In the data rows, the value 50 means zero.
Here is a table of points, one per row:
<71 67 62 47 60 21 62 36 94 36 42 52 69 31 26 57 58 34 56 36 19 50 42 47 53 88 40 54 78 41 71 59 62
 42 40 51 73 49 81 40 42 91 39 46 61 66 46 31 71 54 58 14 45 69 5 50 26 68 49 42 61 60 91 70>
<75 11 37 55 53 72 54 90 25 45 35 45 55 29 51 73 40 82 0 36 36 63 63 48 29 15 32 65 82 48 75 48 50
 79 76 50 61 56 58 44 44 51 36 36 54 51 92 19 29 17 42 54 55 41 29 34 32 35 41 49 27 69 18 49>
<51 72 71 65 57 65 31 49 48 70 41 36 67 42 41 42 48 79 77 37 68 60 19 62 28 51 28 56 53 53 45 33 48
 60 25 61 91 49 43 35 44 45 50 37 65 13 49 48 20 60 56 66 78 76 64 63 39 3 90 94 60 21 44 49>
<31 90 18 59 56 66 46 36 36 57 40 74 26 53 39 45 57 27 51 54 62 63 26 59 46 40 77 54 99 60 59 34 57
 53 79 61 59 15 28 63 78 56 49 46 34 24 37 53 56 32 38 62 50 22 45 63 56 53 43 44 64 47 60 29>
<58 2 20 56 52 24 46 47 72 64 59 28 51 70 59 53 51 77 46 52 71 63 42 48 48 59 52 90 41 56 54 40 60
 7 27 60 24 29 40 39 18 72 42 60 64 69 51 51 63 47 64 45 55 44 34 61 58 30 54 38 62 51 18 95>
<46 49 40 63 46 19 79 39 18 87 48 16 40 50 59 79 49 43 66 45 25 53 47 53 40 32 57 46 64 48 56 27 40
 62 25 39 64 55 32 41 41 45 32 64 53 80 39 84 61 61 61 30 50 29 49 22 64 26 53 21 23 53 33 33>
<38 68 74 51 12 64 79 75 37 38 42 15 41 54 29 50 29 67 36 62 43 41 24 46 55 48 66 8 32 48 44 41 99
 54 81 48 28 54 35 81 71 60 57 45 83 25 44 79 50 30 35 43 44 58 59 52 50 62 58 51 78 76 71 54>
<52 68 57 49 57 61 53 68 38 59 38 52 71 41 41 34 52 47 55 61 99 45 89 34 41 38 38 64 89 46 50 36 37
 60 37 62 0 72 34 73 65 45 47 47 92 72 53 83 28 71 39 45 49 60 67 46 21 71 49 44 83 60 47 45>
<34 56 12 44 51 59 43 67 34 29 42 29 59 67 44 35 61 45 45 51 55 55 80 43 69 16 35 39 34 60 57 61 34
 50 35 56 91 53 50 88 62 68 73 41 52 25 36 74 39 47 38 23 54 33 40 49 95 54 36 54 24 37 75 50>
<39 44 58 31 62 61 64 27 43 42 53 70 44 43 24 47 56 88 43 53 48 26 76 52 40 45 64 93 33 32 61 52 55
 42 36 36 50 50 38 61 75 7 42 29 42 3 36 61 35 83 45 42 58 58 45 32 57 61 55 53 26 60 24 66>
<52 47 57 26 34 18 43 74 44 55 56 59 49 51 25 41 71 80 36 53 58 38 34 63 75 25 59 66 65 42 53 27 44
 41 66 45 57 63 54 67 80 55 51 57 31 73 41 46 28 69 45 38 31 42 90 45 33 29 21 53 53 33 90 99>
<54 58 57 36 39 22 34 58 54 27 53 79 62 33 39 33 74 16 36 65 40 48 27 40 36 30 67 50 34 45 73 37 40
 91 46 78 37 65 44 75 56 19 42 71 64 43 55 69 21 57 60 35 76 34 13 65 72 39 47 65 53 61 38 32>
<37 66 70 74 61 66 57 29 45 17 67 44 40 47 89 38 71 36 52 68 35 24 12 69 50 32 33 84 56 73 47 53 49
 67 73 42 54 76 18 36 43 77 88 47 43 69 41 37 53 26 59 71 28 58 63 26 61 77 82 85 62 74 22 68>
<63 36 59 48 58 70 51 45 92 48 48 47 80 51 64 69 66 24 24 40 46 45 67 39 52 66 49 32 87 53 50 61 64
 45 59 76 42 36 57 36 18 62 49 42 41 17 79 36 47 42 71 59 56 33 88 58 74 36 32 40 9 54 27 46>
<58 39 30 45 54 77 79 35 80 76 23 40 46 26 53 50 44 42 54 34 59 62 37 45 57 72 34 30 13 43 45 28 40
 37 16 58 39 51 73 53 31 60 47 45 17 59 58 44 63 58 29 58 39 29 63 60 41 62 26 60 71 60 6 54>
<66 32 72 41 54 74 25 32 3 67 44 30 51 57 30 73 34 30 68 46 74 65 39 54 20 31 50 49 23 47 39 82 65
 54 31 55 43 43 30 30 44 71 40 46 28 72 52 54 78 48 63 25 51 71 21 57 34 70 52 39 6 44 92 86>
<47 65 78 43 37 12 46 50 37 78 57 35 42 52 93 34 47 72 54 30 45 61 58 70 46 49 47 27 57 30 44 94 84
 36 66 63 71 62 46 32 45 11 44 51 64 60 54 40 45 79 26 58 35 61 23 42 90 62 73 74 65 20 26 74>
<81 0 21 51 58 61 57 39 83 53 26 39 49 24 42 53 38 58 61 58 48 58 56 45 46 78 54 58 51 46 45 37 26
 44 63 63 66 56 59 28 64 7 50 40 86 63 76 49 67 29 51 45 42 21 76 62 68 87 56 45 35 30 99 41>
<59 26 43 52 33 65 26 40 62 68 47 73 53 68 30 73 45 42 62 75 53 66 74 64 71 25 35 40 18 39 55 53 34
 43 84 37 49 52 55 35 28 63 23 64 71 22 41 42 78 43 60 28 74 40 57 11 61 56 59 23 76 28 23 48>
<32 49 56 46 31 55 55 80 30 53 40 28 40 53 31 33 24 17 45 55 33 38 68 55 56 42 87 76 40 76 37 69 42
 56 73 55 63 52 41 57 77 94 49 42 99 38 66 41 45 90 47 53 47 56 63 48 42 49 50 57 50 53 21 25>
<38 38 33 65 47 26 32 43 68 23 32 36 46 54 69 72 63 36 61 50 55 69 61 32 76 54 44 33 45 67 68 99 60
 24 32 47 59 83 77 36 57 30 41 53 50 59 32 54 54 49 64 67 40 40 50 76 22 32 28 22 37 49 32 26>
<56 56 23 60 35 25 53 40 25 14 85 89 54 53 39 26 32 32 69 61 52 36 47 81 61 49 5 25 55 37 60 55 44
 65 61 53 43 39 39 36 27 56 94 49 53 74 46 52 41 68 54 42 52 32 73 48 33 40 99 73 28 36 26 50>
There is one direction along which these points spread out most. How many in every 100 of the points above lie lower along it than each point below? Round to a whole number. More than half of the points above lie lower than the first one.
<37 66 70 74 61 66 57 29 45 17 67 44 40 47 89 38 71 36 52 68 35 24 12 69 50 32 33 84 56 73 47 53 49
 67 73 42 54 76 18 36 43 77 88 47 43 69 41 37 53 26 59 71 28 58 63 26 61 77 82 85 62 74 22 68> 5
<47 65 78 43 37 12 46 50 37 78 57 35 42 52 93 34 47 72 54 30 45 61 58 70 46 49 47 27 57 30 44 94 84
 36 66 63 71 62 46 32 45 11 44 51 64 60 54 40 45 79 26 58 35 61 23 42 90 62 73 74 65 20 26 74> 50
<46 49 40 63 46 19 79 39 18 87 48 16 40 50 59 79 49 43 66 45 25 53 47 53 40 32 57 46 64 48 56 27 40
 62 25 39 64 55 32 41 41 45 32 64 53 80 39 84 61 61 61 30 50 29 49 22 64 26 53 21 23 53 33 33> 55
<66 32 72 41 54 74 25 32 3 67 44 30 51 57 30 73 34 30 68 46 74 65 39 54 20 31 50 49 23 47 39 82 65
 54 31 55 43 43 30 30 44 71 40 46 28 72 52 54 78 48 63 25 51 71 21 57 34 70 52 39 6 44 92 86> 68
<54 58 57 36 39 22 34 58 54 27 53 79 62 33 39 33 74 16 36 65 40 48 27 40 36 30 67 50 34 45 73 37 40
 91 46 78 37 65 44 75 56 19 42 71 64 43 55 69 21 57 60 35 76 34 13 65 72 39 47 65 53 61 38 32> 18
<34 56 12 44 51 59 43 67 34 29 42 29 59 67 44 35 61 45 45 51 55 55 80 43 69 16 35 39 34 60 57 61 34
 50 35 56 91 53 50 88 62 68 73 41 52 25 36 74 39 47 38 23 54 33 40 49 95 54 36 54 24 37 75 50> 45
<39 44 58 31 62 61 64 27 43 42 53 70 44 43 24 47 56 88 43 53 48 26 76 52 40 45 64 93 33 32 61 52 55
 42 36 36 50 50 38 61 75 7 42 29 42 3 36 61 35 83 45 42 58 58 45 32 57 61 55 53 26 60 24 66> 41
<59 26 43 52 33 65 26 40 62 68 47 73 53 68 30 73 45 42 62 75 53 66 74 64 71 25 35 40 18 39 55 53 34
 43 84 37 49 52 55 35 28 63 23 64 71 22 41 42 78 43 60 28 74 40 57 11 61 56 59 23 76 28 23 48> 64
